In the rows, 128 means zero.
Each path below is one point turned by a fixed rotation once a step. After each direction that follows a path, write how fast that rotation turns it, in degrees a step (0 if it stays still).
Each turn is a multiple of 5 degrees from 10 to 175, or 0.
Each row of a path follows its step; steps can be skipped.
Path 1:
step 0: [135 131 120 123 140 123 115 136 129 119 130 135 127 121 135 127 128 125
 136 118 135 128 115 131 132 121 135 139 125 123 125 132 127 133 123 120
 135 124 122]
step 1: [130 118 129 118 135 125 119 127 128 132 131 138 128 119 135 128 139 128
 125 124 127 123 125 130 133 128 127 139 134 123 129 137 119 124 128 115
 128 119 112]
step 2: [130 118 117 118 133 118 119 130 130 129 120 129 141 127 131 138 141 141
 126 130 131 121 135 128 129 130 123 136 127 127 139 128 129 134 129 126
 129 121 119]
step 3: [137 125 117 119 133 126 118 126 120 124 122 121 129 131 130 134 131 139
 127 129 142 123 134 125 116 115 126 128 136 136 127 137 126 137 129 120
 132 123 127]
step 4: [135 133 135 116 132 134 125 134 115 133 122 126 117 128 128 129 136 147
 126 123 134 122 138 129 125 127 137 132 133 130 121 131 128 130 137 121
 133 128 126]
step 5: [125 128 123 124 137 129 123 135 122 127 125 139 128 123 125 135 130 144
 133 112 125 124 134 127 130 131 144 135 132 138 124 129 133 130 127 134
 137 129 131]
step 6: [138 121 128 127 128 125 124 131 122 124 133 146 124 127 132 135 122 133
 136 127 124 132 132 124 130 127 134 132 139 143 130 135 126 124 122 122
 143 122 126]
step 7: [136 124 137 131 126 122 132 142 130 130 121 140 126 132 137 142 130 141
 124 129 122 129 133 122 136 119 130 127 138 128 138 127 125 124 127 122
 129 127 119]
step 8: [127 123 122 123 130 129 131 128 127 130 126 131 128 129 139 143 132 136
 128 120 124 130 142 118 130 107 129 117 128 128 136 126 134 129 121 132
 124 125 128]
step 9: [136 131 126 114 130 129 120 131 121 118 134 130 119 131 135 127 129 132
 132 131 126 135 142 119 128 118 131 113 124 127 126 120 138 130 125 118
 131 129 128]
Directions:
[129 129 130 128 126 130 130 129 129 128 128 129 124 129 127 130 126 130
 128 126 130 129 126 131 125 129 130 131 130 132 130 126 125 125 127 134
 131 130 130] => 45
[128 129 124 130 127 130 127 129 130 127 127 126 128 127 131 129 133 126
 133 129 131 127 129 126 132 129 129 128 129 131 127 128 128 128 126 132
 127 126 131] => 125
[128 130 130 130 127 129 128 129 128 126 127 124 134 128 126 130 126 129
 129 132 126 127 131 130 129 127 126 129 131 130 133 130 125 128 125 126
 129 127 127] => 80
Path 2:
step 0: [116 123 132 123 130 126 120 136 122 126 147 122 119 141 126 141 125 133
 126 119 125 122 129 130 127 128 126 124 131 132 129 129 124 125 132 137
 129 125 141]
step 1: [122 134 120 136 119 137 120 122 132 121 132 125 137 130 132 132 140 127
 122 122 121 124 117 130 139 128 127 116 136 130 127 134 129 129 118 116
 131 134 131]
step 2: [119 130 127 134 119 142 130 137 115 125 132 122 125 124 126 130 126 124
 128 120 119 135 135 124 137 128 133 127 123 117 132 124 128 122 139 134
 137 118 137]
step 3: [131 124 128 120 133 120 114 117 124 134 137 125 125 129 123 133 134 129
 118 123 125 132 119 128 139 131 128 115 132 124 127 144 120 126 130 130
 135 120 127]
step 4: [121 134 116 131 123 132 125 132 130 127 129 121 126 126 122 137 128 126
 127 122 123 133 129 130 137 116 138 117 134 133 137 122 143 142 122 130
 125 117 128]
step 5: [128 119 131 125 128 133 126 128 120 124 138 122 121 123 140 127 130 130
 123 125 121 127 121 125 139 126 127 124 131 114 119 116 113 131 123 129
 122 115 133]
step 6: [127 129 125 131 124 125 121 126 134 127 130 120 115 135 123 130 128 110
 114 117 120 123 135 125 123 129 120 115 139 131 131 131 130 127 132 124
 130 122 130]
step 7: [115 126 128 132 124 138 124 131 119 130 139 124 121 125 123 130 123 144
 116 120 126 126 125 133 139 134 134 127 137 135 124 120 128 138 126 126
 129 135 131]
step 8: [134 125 124 132 119 137 124 123 126 131 144 125 131 125 133 119 135 115
 131 116 121 129 134 135 137 123 127 120 129 127 127 131 124 116 118 128
 127 123 137]
step 9: [125 124 122 134 130 126 122 132 112 120 124 119 119 124 121 134 132 122
 124 119 125 119 128 122 144 131 122 128 130 132 130 131 130 132 134 136
 143 124 122]
Directions:
[131 126 125 127 131 126 128 126 125 130 126 129 130 126 127 128 129 128
 130 127 130 131 128 129 133 126 130 128 125 128 130 129 130 129 128 131
 129 123 124] => 60
[129 127 128 127 128 130 130 128 131 125 126 129 131 125 128 126 126 128
 131 122 126 131 128 126 132 128 126 126 125 127 126 126 128 129 128 128
 124 131 131] => 115
Path 3:
step 0: [125 126 132 140 136 129 129 129 131 137 124 118 131 125 134 108 122 131
 131 130 137 125 134 129 133 131 130 136 112 132 131 124 128 126 124 124
 134 124 128]
step 1: [132 126 134 138 132 126 138 126 123 128 128 113 133 128 120 131 128 129
 125 127 129 131 133 131 119 134 122 138 134 128 139 124 116 127 117 129
 135 117 124]
step 2: [127 136 131 129 133 133 128 126 140 132 125 137 129 119 129 122 126 130
 123 127 120 132 123 134 119 128 118 138 134 128 124 125 130 129 118 129
 136 117 113]
step 3: [129 132 136 126 135 122 128 119 128 119 132 125 127 136 136 117 128 122
 133 131 122 123 128 130 131 128 117 131 126 128 120 123 128 130 120 110
 140 129 123]
step 4: [132 131 130 129 126 113 123 132 123 129 120 121 130 138 121 122 134 124
 121 130 131 132 134 134 118 122 123 129 125 137 119 117 130 141 122 127
 129 122 128]
step 5: [128 138 117 141 121 126 124 138 130 124 128 126 131 133 139 124 121 122
 128 135 116 123 129 129 117 126 124 135 127 134 124 126 129 122 125 131
 128 114 135]
step 6: [132 132 121 136 125 121 141 127 127 136 123 118 124 129 133 127 126 139
 137 133 118 139 125 122 134 126 123 132 130 130 117 129 134 126 120 122
 137 127 132]
step 7: [130 127 113 136 128 118 129 122 126 137 131 129 137 130 133 128 124 132
 130 131 141 127 134 140 137 123 118 135 129 135 127 125 128 133 124 133
 139 129 122]
step 8: [137 132 124 128 136 132 125 127 131 124 127 116 122 138 133 129 125 131
 123 142 138 127 130 131 122 132 127 132 133 132 126 134 128 123 132 134
 145 117 121]
step 9: [127 129 129 123 123 134 125 134 128 128 125 121 124 133 124 120 129 124
 137 129 128 128 128 131 127 131 124 142 137 119 121 138 137 135 112 137
 140 128 125]
Directions:
[128 128 131 126 130 125 128 129 129 132 123 127 126 130 125 131 129 133
 125 130 128 130 125 126 125 129 128 126 126 128 126 127 129 124 127 129
 129 130 127] => 160
[129 128 126 131 127 125 129 130 128 130 126 129 129 129 124 131 131 126
 128 125 129 126 129 130 127 126 126 126 131 131 129 129 124 130 127 128
 126 129 124] => 125
Path 4:
step 0: [141 136 128 122 133 133 123 130 128 143 119 132 127 126 140 126 135 127
 127 131 121 147 123 128 125 127 124 119 134 127 134 120 133 126 119 137
 125 137 128]
step 1: [130 125 123 108 122 120 135 135 133 119 124 143 132 134 129 137 127 130
 123 140 127 128 129 136 114 129 125 133 131 124 130 133 120 128 133 134
 126 135 133]
step 2: [134 126 122 129 130 121 125 129 125 130 127 139 134 122 122 122 124 127
 134 124 129 128 147 122 127 119 117 142 121 127 139 113 133 126 130 135
 128 121 135]
step 3: [134 128 124 116 120 134 119 127 122 135 121 126 125 121 123 123 140 115
 127 124 119 137 127 126 129 128 128 119 130 124 128 123 132 128 116 136
 123 140 142]
step 4: [126 123 128 111 116 121 133 124 135 123 130 128 129 131 124 131 129 127
 135 131 138 130 133 142 117 136 132 141 125 131 132 130 114 132 124 129
 117 135 132]
step 5: [135 129 129 136 136 118 131 120 125 130 135 136 127 117 123 124 130 126
 138 116 126 135 137 135 139 126 129 138 125 122 135 114 120 132 135 131
 129 124 138]
step 6: [139 128 127 122 128 133 131 133 124 133 128 126 124 133 122 133 139 118
 131 115 122 136 127 135 131 124 125 114 138 129 131 134 131 130 122 117
 120 137 143]
step 7: [133 136 137 117 129 123 128 119 134 130 134 137 119 135 127 129 120 131
 132 132 141 130 133 148 117 128 128 133 126 134 137 135 126 121 123 123
 121 132 125]
step 8: [134 128 128 125 138 119 128 126 121 126 138 149 123 119 128 124 131 122
 122 122 122 127 124 138 136 119 133 132 126 122 137 123 130 132 132 131
 134 114 131]
step 9: [126 122 123 115 130 134 128 143 124 129 127 125 124 139 130 123 128 124
 129 114 127 135 126 130 125 121 125 123 137 129 133 130 141 131 119 124
 116 119 140]
Directions:
[124 125 128 128 126 128 127 127 129 128 129 123 129 128 130 126 129 126
 130 124 129 130 127 127 128 130 133 130 128 126 127 127 126 132 127 132
 126 126 128] => 60
[123 132 131 128 127 126 127 127 128 126 130 129 133 129 128 130 129 128
 130 130 130 126 129 127 126 128 129 127 126 125 130 127 126 123 128 126
 125 125 129] => 125
[129 130 126 131 127 129 128 131 122 129 126 130 127 128 129 127 130 125
 125 127 127 126 126 127 129 133 130 126 130 125 131 125 126 127 127 128
 125 129 126] => 130
Path 5:
step 0: [126 121 132 132 134 117 134 119 123 123 120 127 127 119 142 133 127 119
 120 136 127 124 128 127 130 125 128 132 122 134 132 130 141 140 133 126
 144 128 119]
step 1: [134 115 126 140 130 131 139 128 133 124 128 127 134 127 136 119 125 130
 127 126 119 129 129 110 117 125 135 132 135 122 130 126 134 137 136 126
 141 136 128]
step 2: [124 124 135 137 131 125 127 127 138 129 125 127 134 131 117 119 125 132
 124 135 126 134 125 117 122 125 134 106 131 127 123 127 134 128 116 131
 134 141 130]
step 3: [120 138 135 132 122 126 127 128 128 134 139 129 128 128 125 121 134 135
 134 141 136 128 118 109 128 136 128 125 123 134 129 136 130 130 114 123
 131 127 119]
step 4: [119 140 131 126 122 125 117 123 133 123 140 120 140 126 137 123 125 121
 139 119 125 122 124 119 134 132 127 128 117 127 133 131 123 136 126 121
 134 128 132]
step 5: [119 127 133 136 142 126 119 127 123 123 122 123 136 134 135 124 129 120
 131 129 125 118 138 138 127 133 126 130 116 124 131 125 136 141 119 121
 138 123 131]
step 6: [128 122 126 137 138 131 132 126 118 128 124 128 125 127 138 125 117 139
 122 132 127 116 137 117 135 123 122 139 129 124 125 122 133 133 122 119
 136 138 129]
step 7: [131 122 133 137 129 130 122 119 124 131 125 129 126 125 128 117 109 138
 130 120 133 129 134 119 122 130 139 121 137 116 123 135 126 132 126 124
 125 140 129]
step 8: [124 129 130 136 127 127 109 117 129 128 130 126 127 124 126 129 132 143
 133 137 133 125 124 124 116 138 124 119 131 131 127 135 137 127 119 134
 117 136 131]
step 9: [121 138 131 128 121 116 121 125 129 136 147 132 129 125 140 139 126 126
 138 134 142 120 127 125 124 130 121 130 134 127 137 128 130 130 125 126
 130 132 134]
Directions:
[129 128 125 128 129 131 130 126 130 130 130 130 124 126 129 130 131 130
 125 130 132 127 127 126 130 129 124 132 127 130 128 128 131 129 126 127
 130 127 126] => 130
[127 124 125 126 129 127 128 129 129 126 128 128 124 125 126 130 124 130
 126 129 125 129 133 127 124 129 131 129 130 130 127 130 130 130 130 127
 128 130 128] => 60
Path 6:
step 0: [128 124 130 138 131 127 124 120 139 127 122 127 134 128 125 124 131 133
 121 143 123 127 136 123 129 131 120 134 114 113 123 137 127 119 123 130
 125 131 129]
step 1: [126 125 131 130 130 116 136 128 123 127 134 133 130 120 124 135 120 122
 135 125 125 123 130 134 133 117 126 129 117 131 119 130 111 123 133 124
 134 127 138]
step 2: [137 127 117 115 133 129 128 126 122 130 129 118 129 132 133 124 134 128
 123 116 127 126 114 119 122 126 127 122 134 136 124 122 122 116 134 132
 134 124 133]
step 3: [116 123 125 124 132 144 123 114 137 129 125 131 133 134 131 126 135 121
 135 127 122 139 125 131 131 130 131 125 138 129 138 130 129 138 128 133
 132 132 132]
step 4: [121 130 124 128 127 131 124 140 127 122 126 135 124 130 124 130 120 129
 133 129 129 129 138 125 129 140 135 131 128 136 124 133 129 127 103 125
 121 134 134]
step 5: [132 128 133 132 133 124 124 131 130 134 128 127 131 115 133 116 132 141
 133 135 138 115 132 135 119 129 134 118 127 127 115 130 130 129 130 116
 126 127 125]
step 6: [133 129 132 133 134 123 136 125 121 144 128 137 129 130 131 126 124 133
 130 121 135 127 133 126 141 124 124 131 127 139 140 117 133 129 140 128
 134 128 122]
step 7: [125 135 133 124 127 127 122 133 131 132 123 114 127 134 126 123 117 125
 125 127 116 137 122 125 123 134 125 131 124 121 139 111 124 125 127 133
 125 127 119]
step 8: [125 135 125 128 128 128 133 120 127 114 132 125 128 136 123 132 125 123
 128 143 135 128 123 135 131 133 132 123 126 117 134 133 121 140 126 124
 120 116 132]
step 9: [125 125 131 130 126 125 133 138 119 129 134 140 124 124 121 138 137 127
 116 134 137 119 125 122 126 120 131 124 135 123 120 123 132 127 117 139
 132 127 132]
Directions:
[128 128 125 127 127 129 124 127 126 125 127 128 131 127 129 125 127 129
 126 126 122 129 128 127 132 126 130 128 129 130 131 126 131 129 130 130
 129 126 125] => 90
[133 127 129 131 129 126 127 124 129 128 127 127 126 129 124 125 123 126
 128 129 127 126 127 127 130 126 124 128 129 125 128 125 125 127 128 129
 128 125 128] => 55
[128 128 130 130 127 127 124 128 126 127 125 132 127 126 127 129 131 129
 126 128 128 127 131 127 130 130 134 129 125 125 126 130 125 129 127 128
 126 124 130] => 85
Path 7:
step 0: [129 135 124 122 130 132 130 117 140 124 133 125 131 127 135 126 131 134
 127 138 125 124 128 117 119 124 124 131 121 133 131 132 119 128 129 131
 142 124 119]
step 1: [129 128 122 114 127 127 125 123 131 105 129 133 131 128 124 127 129 121
 135 133 121 123 128 130 130 138 135 132 136 130 132 133 127 128 135 124
 129 125 124]
step 2: [124 136 124 119 134 128 125 124 145 127 130 130 122 129 125 128 130 134
 121 127 134 129 124 126 140 138 121 136 123 125 135 135 133 122 126 125
 122 130 117]
step 3: [132 136 119 119 119 129 126 117 128 130 122 130 121 122 136 119 122 123
 130 134 134 118 134 123 130 133 129 128 133 135 124 133 131 132 118 130
 127 125 117]
step 4: [129 128 125 124 139 125 130 129 130 117 132 128 133 125 123 124 112 117
 129 130 137 126 129 122 141 124 127 133 132 125 136 126 129 133 123 138
 123 123 124]
step 5: [137 138 119 136 133 126 128 126 125 127 131 140 126 124 122 119 131 129
 126 129 130 114 121 128 129 124 120 122 121 126 133 127 127 122 124 129
 116 120 120]
step 6: [129 134 129 119 125 126 130 127 114 130 124 126 128 125 130 123 121 128
 135 133 121 138 126 122 133 130 129 116 129 126 141 130 119 125 120 131
 117 123 122]
step 7: [124 133 141 127 127 128 138 130 128 121 128 130 125 133 134 120 127 120
 124 129 139 124 120 134 127 128 118 116 132 118 141 124 132 130 131 130
 123 125 128]
step 8: [126 129 132 128 133 136 132 124 132 135 141 132 131 126 138 125 129 130
 131 142 127 123 124 131 117 120 132 120 126 123 134 130 122 122 117 133
 127 132 119]
step 9: [125 128 139 121 131 133 126 141 123 116 129 131 134 125 131 124 131 123
 133 135 127 128 125 139 126 126 134 126 136 141 135 132 120 128 127 119
 123 122 122]
Directions:
[127 127 129 125 124 127 130 129 127 129 126 129 129 129 131 128 129 132
 129 127 126 126 129 129 132 133 124 128 129 122 128 131 129 128 127 129
 127 131 129] => 80
